Each path below is one point turned by a fixed rotation once a step. After each direction that follows a path, write how fast that rotation turns it, in degrees each step (0 if it stays still).
Each turn is a multiple of 5 degrees from 10 to 175, or 0.
Each row of a path follows its step; steps can be skipped.
Path 1:
step 1: [-10  17  16 -19 -19  -6  17  -1 -24   5 -10 -17  12  -7  15   8  17   7
  39   0  -4  18 -15   6   0   4   3  34  -4  14   5  -1   1 -29   7  -7
  19 -13   4   7  -7  29 -33  16   9  -3]
step 2: [ -9   6 -14 -25  -6  -5  -9 -19  11 -13  24 -10 -27  -7   6   8  24  22
   2 -16 -15  -3  -2   5  20 -11   7  12  30  -7  22   3   3 -11  -4 -21
  -1  -3 -20  19 -21  26 -22  -7  19 -20]
step 6: [-25 -15  -2   5   7   4   8   8 -28 -23  -5   8 -28  -7  11  18  -7  -5
  15 -37  20 -26   8  33   9  -9   8  -7  12  15  -4  -6 -23  -2  -9 -15
  -3   7  11   4  16  16 -19  19 -10   4]
step 7: [ -3  18  15   7  19  -8  -1  -7 -19  17   2   4 -16 -28  14 -16   7   8
  21 -33  -7  19   6  31 -19 -10   0   0  16   4 -11 -14   3 -15 -11 -10
  12 -27   3  12   8  23   2 -16 -18  28]
step 10: [ -3   9  13  -9 -24   3   0  13   0  22  -8 -15 -12 -25   9  18  34  -2
  18 -20 -19   5 -15   5   3 -17  -5  25  22   4   2  -5  -6   6   7 -23
  18 -12   2  41   3   7 -15 -20 -15  -8]
step 11: [-10  13  -1   4   4   8 -11   2  -4 -13   7 -26  19 -21  29  24   4  17
 -16 -11 -31  -2   1   4  -3   6  16   2  36   6  13 -15   7 -18  15 -41
   9  14 -10  -6   1  17  -1   3  10 -18]
step 13: [-15  14   8 -22   0   2   5 -18  11  20  12  11 -10  -6  -6   5 -20  -1
  34 -23 -19 -19  -5   5  -3 -35  -6  11  17  19   6   1 -13  12 -17 -10
  -5 -15 -33  15   5  13 -26  -7   1 -14]
step 14: [-12   9 -26  -9  19  11  20 -14  13   2   5  -6 -12  -7  25  10 -12  -9
   5 -18 -19 -19  -7  18 -14  -3  11   6  27  15   6   2  10   5   0 -28
 -25  29   8   0  17  32   3  12 -17  17]
step 17: [-10  -8   6  -9  -7  21  12   3   1  -5  11  -5   7   3  26 -16  -2  20
   8 -23  -4 -13  15  35 -16  21   2  15  20   8   5   7 -19   1   1 -29
  -2   2  27  14 -18   5 -24  24 -31  -3]
Directions:
[ 4 -4 -5 -4  1 -2  3  3 -7 -3  6  4  5  1 -2 -2  2  1  3  0  3 -1 -2 -8
  4 -3  0 -1  0  7 11  1 -4  0 -5  0 -3 -2  0  5 -6 -8 -8  3 13  8]  100
[ -3 -12  -2   5  -2   1   2   1   9  -1   4   6  -5  -3  -3   6  -2   0
  -8   1   6   2   7   6   4   1   8  -1  -4   5   3   3  10  -1  -1   2
   7  -2  -1   5   3   3   0   2   7  -4]  115
[ 2 -4 -2  5  4 -4  4  3  6  5 -1  0 -2  6  5 -1  5  1  2  1 -1 10  1 -2
 -4 12  2  3 -6 -1  8 -1 -5  2  2  1 -8  0  1 11  6  3 -3 -6 -7  3]  155
[ 0  8  0  3 -3  0  2  9  1  1  2  7 -4  1  6 -2 -1  1 -9 -7 -6 -5 -2 -3
  1 -4 -2 -5  3  8  2  1  5  6  0 -6  2 -5  8  6  1  0  8  1 -7  7]  100
[ -1   1   2   0   0  -2  -2   1  -7   2  -4   1   3   3  12   0  -1 -14
   3  -2  10  -1  -1   1  10   4  -7   5  -4   5  -4  -1   3  -3  -4   5
   5  -8  -3   1   4  -1  -1  -4  -1   1]  125
[-10   1   1   6   9  -4  -1  -9   0   4   1   2  -1   7  -6   5  -6  -4
  -1  -3   6  -1   1 -10   0  -2   2   2   8   8  -4   2  -2   7   2  -1
  -7   2   0  -4   2   6   0  -3   3   2]  40
Path 2:
step 1: [ 12   3  -1  -8 -13 -31  16 -14   4  21  20 -14  -5  -3  -3  -3  -1 -22
 -17   6 -16   8  -5  34 -22  -2 -26   5  14   3 -29  -4  -2 -19  17 -17
 -24  24  11   7 -11   4  -1   9   4 -19]
step 6: [  9  -4  19  15  -3 -16 -12  -5   6  22  -7  15  15  41   4  15  -9   7
 -19   2  -9  -7   2   2 -17  10  -8 -15  -9  29 -24 -26   9 -26  23 -17
 -13   2 -30  -9  -2  -6   0  10   7  -6]
step 7: [ 14  25  11  13 -24 -13  -8  -7  16  -9  12  20 -25   6  30 -14  -7 -10
   9   7 -20 -10  -9  15  -1  -3 -16   9  13 -17 -38  -5  -3   2   0  -4
 -44   5  -3 -14  -1   5   1  -7  -3 -12]
step 9: [ -5  -4  23 -13 -32 -19 -10  -2   4  12  15  -7 -12   6   5   0  -6 -28
   5 -12   9  -7  -6  20  13  -7 -22 -13  17   0 -40  13  -4 -10  16  -1
 -10  -7 -38  13  12  26   2   1  -5 -10]
step 12: [ 16  13  18 -17 -12 -28  -6   8 -10  12  -3   3  -7  10  28  22  -9  22
  -1  25  -5 -26 -10  19 -28   7   8   0  -3  -8   2 -15  22 -10  16 -16
 -14  -8 -23  12  -5  23   9 -12   7 -15]
step 13: [ -5   6  22  10 -27 -15  -7  11  33   4  18 -23 -18 -10   5  -9 -11   5
   5   5  18   6  -5  11   5  13 -13  10  26 -10 -26 -12 -24 -32  16 -12
 -12  15 -11  16  -5   6   6   8  -2 -21]
step 15: [ 25  15  15  -4 -29   4  -1  22   5  15  -1  19 -12  -4  -7  -4   7   9
   6   0   3 -17  -9   0  16   0 -14  26  22   3 -12  17  -8 -29   2   6
 -34 -10 -41  -4   0  -4  11   1  12 -20]
step 20: [ 11  38   7 -26 -18 -15   5  16  -1  21  -8 -31  -3  13  18  -9  13 -14
   0  -2 -23 -39 -21  -1  -3   9  -2   2   8   2  -3   3   6   0  21 -15
 -27  10   6   0  -4  -1   1 -10  11  -1]
step 21: [  6 -14  -2   8 -23  -1   2  15   0  21   3  -7   6  11  -5  17  -2 -34
  10  25   2   5  -7   7   1 -11  14  11  13  20 -23   9 -26 -35  33 -15
 -14   1 -22   5   8  10  14  -5  11 -14]
Directions:
[-3  7  7 -4 -1  1 -5  7  1  8 -4  7 -2 -7  0 -8 -2 -1 -4  7 -4 -1 -6  0
  1  6  9  2  0 -3  5  2 -4  1 -8  2 -1  6 -1 -7  2  8  0  1 -6  4]  140
[-1  9 -3  6  3  5 -7  4  2 -4 -1 -3 -8  2  2 11  3 -5  6  3  0 -5 -6  0
  0 -5  9  0  2 -8  4  2  4  4  3 -8  2  0 -1 -5 -4 -1  1 -2  4 -6]  85
[ 2  6  3 -4  9 -4  2  4  0 -2 -7 -5  3 -2  3  1  6  2 -4 -3 -9 -7  9  1
 -7 -3 -5 -4  2  0  7 -5  2  6  3 -7  0  4 -2  5  4  2 -6  0 -5  5]  175
[-8  0  2 -4  3 -3 -4  1  3  2  2 -5  7 -3 -1  5  2 -7 -9  2  8  5 -7  8
  0 -2  2 -7  3  2 -5  1 -7 -1  4 -4 10  7  1  8  1  1 -1  0  3 -3]  90
[  1  -5  -7   4   2  -6  -8  -9  -2   4   5   2  -6   2  -4  -4  -5  -8
  -2   3   0  -2   3   2  -4   0  -3   1   2   0   3   2  -3  -2   3 -11
   6  -6  -3  -5   7   4   2   4  -3  11]  145
[ -2   6  -2  -5  -2   2  -1   3   1   8  -1   0   0  -8  -2   5  -1 -10
  11  -2   0  -8   6  -3   3  -8  -7  -5  -4   5   1   6  -6  -6  -6   5
   0   1   1   2   7  -2   2  -3   5   1]  60
[ 3  1 -2 -4  2  7  6 -1 -4  3  1  0  0  5 -4  3  5 -1 -1 -2  9 -5  2  2
 11 -2  6  7  7 10  0  1  2  5  9  4 -2  5 -5 -3  4  5 -4 -2 -2  6]  65
[  1   0   7   1   3  -2  -3  -4   3  -8   6   7  -3  -3  -5  -6  -7   2
   0  -2   5 -11   4   3   1   1  -1  -8  -9   2   3   2  -4   1   7   0
  -5   4  -5   0  -7   6  -3  -3   3  -8]  10
Path 3:
step 4: [-25  12  14  -5  -5  15   4  30  -5   1  24  19   2   0   4 -17  28 -10
  -1 -27 -12 -23  10  30   4 -16  -1  18  -9  29   2  10  -9 -12  -9   5
 -12 -15 -11  12  10 -11  -6 -23   2   1]
step 5: [  4 -47  -8   0   2  -8 -27   3  22  10  10  -1  -1   9   5   0  29  -8
   9  10  14  -9  12  43  -6  17  -6  -9  12  13 -13  -9  -5  13 -10 -10
 -15  13  -8 -20  10  11  20   3  11  -1]
step 7: [ 25  15 -18  20  24   7  -6   7  11   1  28  -6 -10  12  -8  -5  -1 -16
  -3 -40  -7  15  -9  17   3  16  22   2   1  31  -4   2  -6  14  -4  20
 -13   3  11   3 -17  21   3  12  -1  18]
step 8: [  0  -6  32  -9  -3 -27   2  10  -7  -1  31  13   6   5  23 -10   1   6
   1   0 -10  -8  -3  24 -22   1  -6   9  12  33   4  21 -13 -18 -20  18
  -1 -28   5  -7  -6  10 -15 -16   5 -23]
step 9: [-14 -19  -1  -3   5   0   2  10  15  20  34   5 -13   6   0  10  29 -11
   9   6  14 -31   4  11   1 -11 -17 -18   4   7  -1  -5  29  16   2  26
 -19  -6   9 -11  25  12  17   2  -2  30]
step 13: [ -1  -6   0   0  -7 -14 -15  14   6  12  22  -1   8  28  -5  12  -6 -16
  21  -7 -17 -15   4  24  18 -18   1 -18   1  10   5   7   7  14  -3  17
 -18  -9 -19 -15  40  27  19 -13   4 -21]
step 14: [  8 -12  11  -7  27   1 -25 -11  -2  22  11   8   0  -6 -14   9  16 -44
  -7  -5  25 -15 -12  -7  -8  -5  -2  18  -5  30  -3 -18 -26  12   3  -4
  -8 -23  17 -11 -11  12  10  -5  -1   3]
step 16: [ -6 -13  30  25  -1  -9 -19  17  20   9  36   5   8 -10  37  -8  17  -5
  -9  -5  23   6  -6  25  -5  11  19  -3   7   9 -14   3  10 -10  -1  17
  -6   0 -26  -2 -12   8  -2   2  -8  12]
step 20: [ 28 -29  19  -4 -18   8  11   3  24  -4  45   1  -7  14  20   5   5 -20
  -9 -16  -9   7  -2   2   0  -1   0   5   4   8 -17   8   2 -14   2  13
 -23  -4  -9   2  13  10   9 -20 -16  28]
Directions:
[  5  -8   5   4   0   0  -1   1   2   3   2   0   0  -4  -3   0   2   0
  -6   5  -6 -10   4   0   3   4  -1  -7  -4   5  12   1  13   0  -1  -7
  -3   4  -3  -5   3  -3  -3  -5  -2  -5]  90
[ 6 -3  4  8  3 -6  3  3 -2  3 -6  7 -2  5 -6 -3  6 -7  8  2 -8  4  2  0
 -1  0  0 -4  0 -5  0  9  1 -2  5 -2 -1 -6 -4  5 -7  0  2 12 -1 -2]  65
[ 4 -1 -9  5 -1 -6  3  3  9 -8 -5 -3  0  3 -3 -5  4  4  4 -1  4 -5  3 -3
  1  2  3  0  2  5 -4  4  6  7  6 -1  5  2  3  1  3 11  7 -7 -5  5]  170
[ 3  0  8  2 -4 -2 -5  1 -3  0 -2  1  5 -7  4 -3 -1 -3 -2  3  0 -7  0  2
  5 -3 -3 14  0 -1 -2 -2  3 -9  3 -3 11 -6  5  6 -9  4  3 -4  0 -4]  170
[12 -8 -4  2 -3 -4  2 -3 -6 -6  0  0 10  2 -4 -3 -3 11  1  2 -3 -1 -1  1
 -2 -3 -4  1  9  3 -6 -6 -4  2 -6 -4 -5 -1  6 -3 -2 -3 -4  3  1 -6]  155
[ -6  -2   2  -3   1   5  -4   2   2  -8  -7  -2   3  -3  -2  -5   5   0
   2  -3   0  -4   2   8   0  -1   1   3  10  -5   1  -1   0   5  -2  -3
   0  15 -11   6  -5  -1  -2   4   3   0]  60
[  3  -4   4  -1  -7   2  -5  -6  -1  -4   0   5  -7   1 -11   0   2  -4
  -1  -1   9   4   9   1  -3   7   2   8  -4 -12  -1  -5   2   3  -4  -5
  -2  -3   4  -3   4   2  -2   0  -3   3]  80
